0: [ 94 143  59  66  98 135 115  91 173 152 142 140 155 132 161 184 137 166  78 125 141 171 136 144 152 143 148  97 115 159 187  97]
1: [126 113  89  86 145 109 149 139 143 145 106 180 138 133 148 136 129 153  84 137 124 183 128 184 206 196 127 175 117 150 158 107]
2: [134 141 142 159 172 118 226 161 101 117 153 114 115 129 109 163 124 143 138 112 143 119  76 144 180  79 113 112 130 111 123 176]
3: [165 115  98 142 146 157 123  72 108 140 138 181 132 132 141 157 135 158 139 136 138 151 128 135 151 102 135 140 112 126 154 109]
4: [158 111  83 102 141 141 124  76  55 134 109 169 118 164 174 170 158 182 118  99  76 127  91 139 108  75 157 141 110 139 145 166]
5: [151  84 142 133 155 112 126 166 124 122  89 154 118 153 135  49 146 124 115 135  55 155 157 117 146 154 134 167 132  91 135 105]
6: [106 157 139 147 121  91 117 146 109  76 151 109  86 163 172  69 124  87 122 123  67  71  98 120 159 158 104 170  95  75 132 168]
7: [108 138 125 164 120  75 151 125 115 110 153 138 155 152 136 117 166 115 141  99 134  89 101 137 202 113 137 122 119 129 128 162]
8: [150  85  41 173 117 216 142 147 172 157 124 127 164 119  82  44 122 184 149 138 175 157 227 102  63 117 149 122 137 106 122  58]
9: [157 120 102 118 149 123 139  82  51 117 120 170 107 151 156 149 155 192 117 103  83 126  89 127 116  75 134 152 124 149 166 167]
10: [124 136 180 152 107 126 113 116 187 124 123 127 168 141 115  83 144  96 136 123 184 139 186 141 143 168 123 135 159 152 123  79]
11: [133 148 133 113 138 104 136 124 104 102 106 105 159 131 103 158 140 150 166 102 149 133 114 153 117  74 134  90 164 150 142 159]
12: [117 153 255 171 133  73 102 140 164 118 131 130 129 109 114 139 129  28 130 145 150 113 102 162 160 157  95 133 154 111  73 117]
13: [ 87 138  64  73  78 139  99  67 192 170 147 103 155 117 136 174 123 151 143 115 175 131 160 141 146 126 175  97 134 132 183  97]

[166 101 119 125 176 143 174 121 155 182 109 179 131 113 136 151 131 142 107 151 166 177 166 166 216 159 111 163 147 127 167 119] -> 1 3 10
[131  99 156  69 157 110 128 143 153 151  90 191 136 128 150 136 129 118 105 124 125 197 141 181 183 206 141 198 131 147 119 107] -> 1 5 10
[186 112 121 131 184 123 176 111 140 160 112 185 116 112 137 160 140 145  94 184 145 192 163 156 227 153 113 182 146 141 165 148] -> 1 3 5
[128 111 103 112  79 145 103  87 169 127 115  84 129 103 130  89 123 101 168 150 138 109 179  99 100 174 157 132 129 151 109 110] -> 10 13 3
[106 124  87  79 102 114 151 146 116 127 109 116 163 133 116 128 173 155 124  99 150 127 123 144  79  96 129  84 132 159 136 129] -> 11 0 7
[115 114 156 132 125 161 115 184 115 137 131 114 126 102 100 157 138 133 111 130 200  94  85 111  68  98 124  91 130 128  67  73] -> 11 10 2
[133 149 102  79 147 120 136 189 127 128 110  95 115 158 116  80 140 138 129 116 126 118 100 128  95 118 110 116 133  98 137 187] -> 11 2 6
[100 142 109 101 133  76 134  92 150 113 148 129 170 161 163  85 157 110 137 132 140  93 134 145 202 164 135 117 112 125 177 126] -> 7 10 1
[ 82 163  55 142 123 162 172 184  69 119 175  61  70  99  83 177 107 166  96 114 126  55  15  82  42  51  99  73  73 101  83 163] -> 2 11 9
[162 129 121 100 149 143 130 101 129 109 109 121 109 121 131 133 113 152 162 134 126 139 168 142 117 137 128 166 120 118 148 158] -> 3 11 9
[138 122 168 118  61 115 112  99 102 121 112  28 136 131 110  76 159  84 243 137  88  54 140  73  74 120 154  94 147 156  97 226] -> 11 7 6
[105 145 189 116  93  98  77  54 122 121 128 139 144 147 185 183 136  50 107 140 118 118  84 148 153 174 140 126 135 162 120  93] -> 12 7 10
[114 159 118  79 157  96 157 195 128 109 123 117  85 145 130  96 148 119 130 128  60 123 112 143 111 128  97 115 114  81 151 194] -> 6 5 2
[ 72 171 222 183 102  83 124 198  54  78 156  71  79 152 128  99 136  47 120 111  30  29   9  89  47 111  95  91 105  98  60 162] -> 6 12 7
[143 135  60  74 132 125 144  81  96 142 125 117 166 142  98 154 168 190 152  87 138 120 101 130 102  78 152  66 149 145 148 152] -> 11 4 9
